(in the rows, 128 means zero)
Turns in one plane each, and the order they were made in; the first pair answered:
turn fudo:
[128 119 138 123 145 110 101 130] -> [131 121 139 119 144 108 100 133]
[153 125 129 146 131  80 102 164] -> [117  82 125 133 165 131  91 117]
[113 107 122 166 135 163 105 113] -> [147 144 105  87 106 125 120 104]
turn feg:
[127  80 127 131 134 148 114 141] -> [164 133 113 141 113 102 106 140]
[111 155 130 116 115 123 159 106] -> [108 114 124 124 119 152 151  95]
[ 70 120 159 138 149 177 155 124] -> [149 117 111 185 120 159 105  80]
turn ropi:
[131 138 139 165 106 155 183 118] -> [160  65 129 122 111 134 131 157]
[109 173 125 148 118 150 160  69] -> [178  91 107 164  87 138 115 128]
[140 112 125 150 129 153 115 107] -> [130 104 129 123 143 147 103 107]

(two turns a pair)
[109 145 166 110 148  98 150 181] -> [ 82 103 150 121 173 163 137 110]
feg ropi
[132 105 130  67 129 127 132 145] -> [118 154 122  89 139 138 147  85]
feg ropi
[150 158 120 140  90 112 131 143] -> [111 124 142 124 103 145 150 170]
feg ropi
[112 137 126 132 126 162 149 129] -> [144 103 107 122 124 146 111 129]
feg ropi
[157 137 131  76  95 116 160 135] -> [133 102 135  83 106 160 166 118]
ropi feg
[109 166 118  59 128  85  94 147] -> [ 75 176 128 143 120 174 156  92]
feg ropi
[117 139 159 140 121 110 149 173] -> [127 147 146  87 117 103 153 150]
fudo fudo
[127 118 111 135 121 167 142  94] -> [121 102 112 106 133 159 129 100]
ropi ropi
[181 148 105 158  99 112 114 115] -> [173 137  96 119 108 128 111  84]
fudo fudo
[ 96 111 141 205 139 165 160 109] -> [161  61 115 145 138  96  76 151]
feg ropi
[131 139 119 154 122 148 141  99] -> [135 148 117 160 115 137 142 109]
fudo fudo
[118 204 132 129 107 146 188  78] -> [143 202 135 126  82 134 200 115]
feg fudo
[160 113 135 108 101 170 152 129] -> [141 103 142  72 124 150 129 148]
fudo ropi
[143 125 103 113 114 165 128 122] -> [133 133 106 110 116 166 135 117]
ropi ropi
[111 110 126  78 154 117  99 117] -> [116 170 121 132 137 122 128  78]
feg ropi
[134  99 134 138 117 141 155 147] -> [124 111 133 102 123 144 162 123]
fudo ropi
[114 169 139 121 113 135 166 133] -> [125  89 126 135 119 172 133 130]
ropi fudo
[123 164 147 141  98  97 160 197] -> [ 97 167 152  98 123  91 152 185]
ropi ropi
[124 162 125 117 120 137 160 101] -> [148  99 115 152 113 160 135 119]
ropi fudo
[114 126 137 154 148 147 108 165] -> [111 128 127 128 161 131  87 149]
feg ropi
[148  91 102 160 124 174 103  75] -> [186 153 108 128 102  79  97 147]
feg ropi
[100 142 141 101 162  81 107 126] -> [ 93 142 133 140 152 135 135  69]
ropi fudo
[ 81  95 131 109 170 155 114 187] -> [ 90 172 118  62 144 147 165 131]
ropi fudo
[139 129 140 145 131 123 118 157] -> [117 132 140 136 139 152 134 110]
fudo ropi
[116 133 140 148 158 142 123 129] -> [124 114 136 137 160 137 110 138]
ropi ropi
[130 110 141 133 145  82 111 181] -> [139 115 131  84 141  77 115 158]
fudo fudo
[ 90 146 127 101 127 171 154  66] -> [ 79 140 144 180 134 180 144 100]
fudo fudo
[ 97 112 129 122 151 161 117  81] -> [135  72 118 139 131 158  99 107]
ropi ropi
[158 155 108 140 123 111  98 112] -> [111  96 122 122 147 167 112 114]
feg feg
[ 98 131 141 113 143  95 130 151] -> [146 122 111 139 128  87  97 123]
feg feg
[155 123 124 126 130 121 116 113] -> [131 145 143 128 135 110 133 142]
fudo feg
[122  62 110 171 137 184 110 110] -> [153 164  96  63 101 122 150  82]
fudo ropi
[123 128 124 177 148 108 105 133] -> [128 145 109 154 134 133 129  79]
fudo ropi
[130 133 132 170  98 163 150 108] -> [109 144 146 154 105 159 168 123]
feg feg
[174  80  98 138 139 110  74 125] -> [110 142 110  97 178 111  96  73]
ropi feg
[121  51 147  98 154 137 102 172] -> [164  70 128  75 126 107  98 169]
fudo feg
[127 134 170 119 144  93 108 169] -> [ 99 149 172 160 149 147 136 119]
fudo ropi
[114  90 118 171 172 128  85 133] -> [ 83 132 142 143 178 105 117 164]
feg feg
[125 143 128 107 123 104 133 134] -> [111 128 129 100 136 126 127 113]
fudo fudo
[187 143 107 119 105 101 125 154] -> [101  90 125 120 174 152  96 123]
fudo ropi
[113 174 153 126 130 101 136 149] -> [159 123 117 162 122 129  93 109]
feg feg
[165 117  97 108 121  86  71  94] -> [ 99 159 154 137 141  71 117 179]
fudo feg
[187 110  88 123 107 128  91  98] -> [150 171  99 139 114 142 131  63]
ropi ropi
[117 120 149 116 118 137 112 126] -> [122 142 150 117 112 124 121 129]
fudo ropi
[137 146 126 179 135 124 116 125] -> [126 168 122 113 142 119 125  96]
fudo feg
[167  95  98 121  79 109  99  88] -> [ 83  74 144  77 111 146 144 123]
feg feg
[140  94 127 153 110 158 131 133] -> [155 141 120  98  98 121 145 129]
fudo feg
[105 125 120 113 164 127 108  96] -> [104 125 129 160 165 125 106 124]
fudo fudo
[ 82 181 146 153 148 148 147 114] -> [171 146 119 178  88 139 138 146]
fudo ropi
[143  97 153 147 118 136 130 117] -> [116 121 159 132 131 136 145  98]
ropi ropi
[163 108 145 129 114  98 116 167] -> [128 174 156 151 119 114 160 129]
ropi ropi
[160 143 136 136 115 117 113 120] -> [138 124 148 150 136 121 101 134]
ropi fudo
[149  95 128 124 114 153 130 139] -> [134 100 129 156 132 157 120 128]
feg fudo
[ 92 127 138 115 132 133 109 152] -> [119 100 117 113 124 145  93 129]
fudo feg
[136  86 120 127 128 157 126 126] -> [144  98 127 152 121 140 127 152]
fudo fudo
[148 163 144  88 127  64 141 184] -> [202  77 101 133 118 111  86 124]
feg feg
[131 178 144 115 135 152 158 105] -> [177 113 139 148 119 138 117 167]
fudo ropi
[160 118  98 125 116 153 127  91] -> [175 150 108 122 103 115 138 140]
feg ropi
[ 64 152 154 113 159 121 144 131] -> [132 158 143 182 100 115 157 164]
fudo ropi
[163 134 141 145 102 107 156 168] -> [145  72 134  93 135 126 120 146]
ropi feg
[153 152 106 112 110 130 124  85] -> [116 115 123  98 126 164 135  91]
feg feg
[125 116 136 149 105 163 172 162] -> [132  79 119  81 132 135 113 150]
feg ropi
[136 148  96 126 122 134 115  81] -> [116 175 123 102 120 108 144 133]
ropi feg
[165 133 131 126  96 115 149 168] -> [103  84 137 120 147 168 131 131]
fudo ropi
[113 121 109 127 155 163 156 118] -> [157 143  91 149 137 133 137 111]
feg fudo
[162 122 114 173 121 121 104 119] -> [134 179 125 113 131  91 130 121]
fudo feg
[119 107 133 113 129 156 132 118] -> [131 102 130 129 119 159 135 124]
ropi ropi
[133 157 122 164 132 111 106 110] -> [136 113 115 134 144 119  80 108]
ropi fudo
[113 126 165 144 117 124 168 157] -> [102 113 164 110 134 115 155 158]
ropi ropi
[107 148 138 112 160 113  97 135] -> [108 153 129 122 152 147 118  94]
ropi fudo
[157 127 117 140 131  98  89 120] -> [109  85 137 119 149 140 108 131]
feg feg
[103 135 119 144 155 151 120  73] -> [170 127 103 174 120 118 103 111]
feg ropi
[159 123 102 122 103 138 108 110] -> [133 153 109 123 111 146 126  88]
ropi ropi
[103 152 128 102 150 116 103 118] -> [ 92 141 131 126 161 126 100 120]
fudo fudo
[111 165 140 143  99  67 171 157] -> [127 113 104 196 120 112 111  73]
fudo feg
[132 119 115 118 124 160 121  95] -> [129 117 125 162 125 158 118 118]
fudo fudo
[108 170 146 132 146 120 163 153] -> [136 111 111 158 150 159 120  89]
fudo feg
[121  91 119 133 143 144 121 115] -> [127 118 117 157 141 123 109 110]
feg fudo
[121  92 130  77 156  92  92 185] -> [154 146 129 209 101 123 151 174]
ropi ropi
[109 192 147 122 132  99 135 128] -> [145 132 135  96 129  84  95 164]
ropi ropi
[146  88 118 112 102 160 127 114] -> [124 120 129  67 118 119 124 129]
fudo ropi
[142 118 104  83 150  92  86 108] -> [ 99 122 149 136 159  96 113 185]
fudo feg
[122 174 123 117 152 146 132 103] -> [167 138 120 152 129 124 107 160]
fudo ropi
[168 137 102 128  94 108 147 135] -> [151 117  96  98 108 135 141  98]
fudo fudo
[164 136 109 149  98 125 141 110] -> [135 168 129 151 110 112 156 124]
fudo feg
[132 155 133 139 107 116 148 146] -> [114 101 140 126 116 151 146 151]
feg ropi
[163 102  89 108 113 131 105 110] -> [120 153 103  82 131 125 128  88]
ropi feg
[101 121 151 130 127 145 163 149] -> [154 101 125 160 108 139 132 142]
ropi feg
[143  73 130 133 126 133 105 170] -> [126 112 146 117 128 110 126 195]
feg feg
[ 99  90 147 105 135 182 149 141] -> [135 155 142  88 101 133 176 156]
fudo ropi
[158 139 118 130  97 115 123  89] -> [147 116 134 174 108 113 103 131]
ropi fudo
[121 157 128 163 117 135 149 145] -> [134 168 120 121 110 124 154 133]
fudo fudo
[145 128 135 125 106 134 152 137] -> [136 112 137 131 111 149 151 133]
feg fudo
[163 144 101 121  85 135 148  98] -> [122 163 134 166 103 127 168 148]
fudo feg
[142 146 129 129 100 124 148 116] -> [128 135 130  93 120 116 134 114]
ropi ropi
[112 112 115 101 157 152 105  35] -> [185 161 100 168 103 103 112  70]
feg ropi
[102 175 141  99 139 112 149 104] -> [145 121 144 173 120 106 121 172]
fudo ropi
[ 80 123 151  64 142 158 180 133] -> [131  95  99  94 140 169 119  50]
feg ropi
[ 85  73 128 117 152 188 134 100] -> [103  99 146 201 135 155 139 173]
fudo fudo
[105  85 152 107 120 176 156 144] -> [176 111 110 162  90 150 123 100]
ropi feg
[166 128  95  94 100 147 158 115] -> [159 137 105  90  97 140 170 132]
feg ropi
[122  93 120 151 157 139  80 120] -> [130 179 114 112 133 112 125  90]
fudo ropi
[ 98 145 129  80 166 103 116  83] -> [ 74 121 142 137 184 126 108  95]
fudo fudo
[106 119 125 173 118 147 154 130] -> [133  80 111 125 123 111 108 148]
feg ropi
[103 138 142  99 125 159 164 125] -> [ 97 132 145 129 128 167 160 138]
fudo fudo
[110 106 134 133 130 117 131 146] -> [103 117 128 120 139 110 118 121]
feg ropi
[111 136 113 160 151 134 104  89] -> [ 89 153 130  93 146 124 143 114]
fudo feg
[147 165 133 137 152  96 116 140] -> [132 149 127 152 173 118 105 112]
fudo feg
[120 138 119 132 144 127 117 117] -> [122 139 121 139 140 127 119 126]
fudo fudo
[138 131  96 128 137 141 134  83] -> [161 118  98 113 132  99 110 136]
fudo ropi
[151  94 114 191 104 142 114 103] -> [146 111  98  91 112 131 121  62]
fudo ropi
[ 95 140 155 142 134 188 147 175] -> [127  90 116  98 155 166  68 138]
feg ropi
[ 99 108 153 133 147 121 114 167] -> [111 120 149 170 130 131 129 164]
ropi ropi
[ 94 120 149  96 127 130 117 146] -> [131 113 143 147  97 135 123 163]
ropi ropi
[142 126 139  91 143  78  96 173] -> [143 103 130 155 157 100  68 152]
fudo feg
[127 133 114 161 152  90  76 139] -> [ 94 159 138 172 150 106 120 152]
feg ropi
[122 146 113 117 141 107 111 113] -> [151 127 110 137 125 108 104 127]
ropi ropi
